Each row is where one point has got to under a steady rotation. How many ticks took it there?
The counts run from 0 to 525.
[-10  -4  -7   0   0   0   5   1 -24   6  -3   5   3  -8  27 -16 -13   3
   2  -7  -7  -6  12  -6 -15  -5  -2  -6  25  -3   1  17  -4  12  11  -1
  21]
34
[-23  -7  -6  -2   9  -9  11  -4 -24   6 -15  -6   5   2 -11  -1  11  10
  -2  -1   0   9   0  -3 -13  13  12   9  17 -24   8  -2   5  11  20 -11
  -7]
80
[-17  15   6   5  -1  -2  -6   8 -13  -3   5   4  13 -11  20   3  10   7
   3 -20   1  14  12   6   0   5 -24  10  29 -18  -1  -3   4   0   0   9
   4]
250
[-15  19   0  -7   4 -22  -6  12 -23   0 -28   9   2   3   8   8  10 -12
  -2  -1  -1   0 -23   5   0  -5  -2  19  15  -7   1   9  -5  10   1   1
  15]
276
[ -7   0   5   3   1 -12   9  -8 -13   4 -15   2  13  -3 -18  -7  22   1
   2  -4 -10   8   1 -13 -11  10   2  -1  30 -11  17  10  -4   0  24   6
   3]
228
[-12  11   4  13 -10   1   6  15 -18 -14 -12   5   4   9  16  14  13   9
   3  -9   7   0   3  -2  -6 -16 -10  17  11 -12   2  17 -17  18   2   9
  14]
130
[-18   1  -5   1   9  -8   8   7 -12  -4   0  -6  11 -13   5  -7   8  23
  -3  -7  -5   0  23  -9  -2   8   2   7  11 -20   7  28   8   8  22   3
  -3]
70
[-10   1 -14   2  14 -10  11   0 -22 -16  -4   2  -2   6  14  12  11  -1
  -3  -1  -3 -12  17   7   1  24 -16   1   4 -22   6  -1 -10  22   2   2
   6]
489
[-26  -5  -5  -1   8  -7  13   1 -18   1  -9  -7   3  -5  -7  -6   7  22
  -3  -1  -2   1  13  -6 -11   6  12   7  13 -21  10  13   6  10  25  -5
  -5]
75
[-16  20  -3 -19   7 -18   9  16 -10  -3 -19   4   2   2   4  10  10 -12
 -14   2 -11  -5 -15   7  -1   7   0  13  14 -11   1  15  13  -8  18   1
   6]
425
[-19   7  -1   3   0   9  15  17 -26  -2  -9   1  11   7   0  -2  -6   3
   2  -4 -17  11   1  -3 -19 -16 -16   7   1 -19   2  12   5  11  18  -7
  -4]
444
[-16  -4 -10 -11   7  -2  22 -15 -17   1 -13  -2  12   4  -4   7   9   9
   6   4  -2  -6   8  -2 -13   2   3   6  10 -11  10  14 -10  22  23  10
   3]
354
[ -6  19   4  20 -11  -2   3  12  -9 -10  -3  12  13  -4  19   7  20  -1
   4  -9   1  -1  -2  -3  -8   0  -6   5  27  -7  -1  22  -2   2   7   4
  18]
411
[-12  20  -4  -3   4 -19  -4  10 -22  -2 -27  11  -3   5  11   5  19  -6
  -5   0  -2  -3 -18   5   3  -2  -5  15  19 -10  -3   8  -3  11  -3  -1
  14]
275
[ -1  -7  -2  -8   5   5  -6  13 -36  -2 -11   6  -8   3  23  -9  -3   8
 -10   2 -14   2  11  -9   0  -9  -4   3  22 -18  -6  10  -1  15   2 -17
   6]
309
[ -2  -8  -1   6   8 -21  -6  -4 -26  -8 -13   4   4  -9  13  -3  16   7
  -2  -3   1  -7  16 -14   4   4  -1   6  11  -9   9  20 -18  21   6   7
  11]
500
[-13  -1   1  11  -3   1  20  19 -25  -5  -8   0   0  15  -7  -3  -4  -6
  -2  -2 -18   7   0  -8 -20  -3  -6  -4   9 -21  10   9   1   8  21 -17
   2]
450
[-11  -3   8  12   6 -11   2  -9 -19   1  -9   1  19 -10  -7  -6  11  -3
   5  -3 -10   5   5 -18 -13   3   1   5  19 -10  16  11  -5  10  32  -1
   0]
223
[-31  -5 -17 -15  14  -7  12   5 -11  -4   0  -7  14   1  14   9   3   3
  -6  -2  -7   0   6   6 -16  21   7  12  -5 -19   0   5  -4  10  22   9
   2]
206
[-18  -2 -11   2   9  -2   8  -2 -16   1  -9   0  -2   0  -5  -4  24  27
 -11   2  -4   2  13  -5  -8  15   8  10  19 -24   3  10   2   8  14  -5
  -3]
77
[ -1   2   7 -10  -5 -12   5  18 -19 -15 -15   0  -5  10  10  17  21  -9
 -28   3  -4  -4  -3  -7   4   7  -8   3  11 -12   7  15  -7  -6   8   2
  12]
143
[-19   5   4 -11  -3  -7  20  27 -23  -8  -7 -12   1   7  -2  10  -8  -2
 -13  -2  -5   6   3   0  -6  -4 -15   3  -1 -24   7  17  11  -5  18  -8
   0]
295
[ -8  12   7 -12   0 -12  16   5 -10  -7  -8  -3  -7   2  -1  14  14  -3
   0 -11   1   2  15  14   4  15  -5   5  38 -22   8   3   8  -9   4   6
   2]
108
[ -7  -2  -3 -20  -7  14   1  12 -26   1  -3  -5   7   2  23  -4  -1  16
 -13   1  -9  10  13  -5  -4 -14 -16   3  18 -13  -4  21  -2   1   2   4
   5]
160
[-22  13   5  20  -6  -2  20  12 -10  -3  -3   4  -8  -5  15   8   6   6
  -1 -17  10 -11  17   2  -7   0  -4   9  28 -15   8   8   3   4  10  -3
  17]
261
[ -8  -6   3  -2   2 -26   2  -5 -25   0 -17  -7  10  -6  -2  -2   9   7
   7  -2   5   2   6 -12  -4  -4   4   5   9  -6  18  24 -13  18  17  12
   9]
504
[ -5  -3   0 -17   9  -3   5   4 -36   1 -18   4  -3   3   9   0  -9 -12
  -9   6 -15   1   0  -4  -1  -4 -11   5  19 -18   2   5   6  13  13 -21
  -3]
306
[-15  -8  -7  -8   9   1  12  -5 -14  -4  -6  -4   7  -5  13  -2   1  17
   4  -1  -1  -7  23  -5  -9  -3   7   5  11 -11   7  22 -12  22  19  16
   5]
350
[  3   0  -5 -14 -10  -3  21   4 -23  -9  -6   3   8  19   0   0   8  -1
  13   1 -16  12  -4   3 -16   8  -5 -18  22 -17   1  15 -12   7  -4   3
  10]
323
[ -9  -8   0 -21  12 -22   6   8 -16 -13  -3 -10  10  -4  21   9 -12 -16
   5  -4 -10  -2  14   7  -1  17   2  -4   6 -15   3   7  -7  13  12   9
   5]
337
[ -7  -7  -5  10  15 -15  -3  -1 -26 -11  -8   2  -2  -5  22   5  12   0
  -4  -2   0 -12  20  -5   0  15  -6   5   5 -16   6   5 -15  25   7   2
  10]
494
[-22 -10  -9  -8   4  -2  20  -9 -18   1 -10  -6   9   2  -1   6   8  12
   2   2   2  -4  10  -4 -18   2  12   8   4 -11   9  13 -17  23  24  12
   5]
355
[-12  14   3  -1  -6  -8  -4  31 -18  -8  -8  -3  10   2  13   3  10  12
  -7  -9  -2  11  -2  -3   0 -14 -13  12   0 -15  -2  30  -4   1  -3  12
  10]
285
[-11  12  -7   4   5  16   2  17 -22  -5  -6   6  11   4  11  -7  13  15
  -7  -1 -18  13   7  -7  -6 -11 -23  11  10 -21  -9  18   7   9   6  -2
  -4]
441
[-15  -8 -11  -1   2   4  11  -6 -15  -4  -9  -3   5  10   7   5  24  20
  -9   2   3  -3  14  -7 -15  12   8   5   9 -15   6  11 -20  18  13  11
   7]
357
[-15 -11  -1 -19  -6 -13  -3   6 -18  -6  -4 -13   9   0   9  12  23  15
 -19  -2  10  15   6   0  -3  21  -4   5   9 -21   3   2  -8  -9   2   5
   4]
518
[  0   1  13  -5  -3 -13 -10  -6 -15  -5  -4   0  24 -12   7   2  22  -3
  -5  -6  -5  14   9 -16  -1  11 -18  -1  25  -9  11  13  -5  -7  12  11
   3]
376
[-15  17   6   2  -1  -3  -1  -1 -15  -3   2   6  17 -11  12   5  10  -3
   8 -18  -1  13   8   8  -2   7 -29   7  31 -16   0  -3   8  -1   2   7
   1]
251
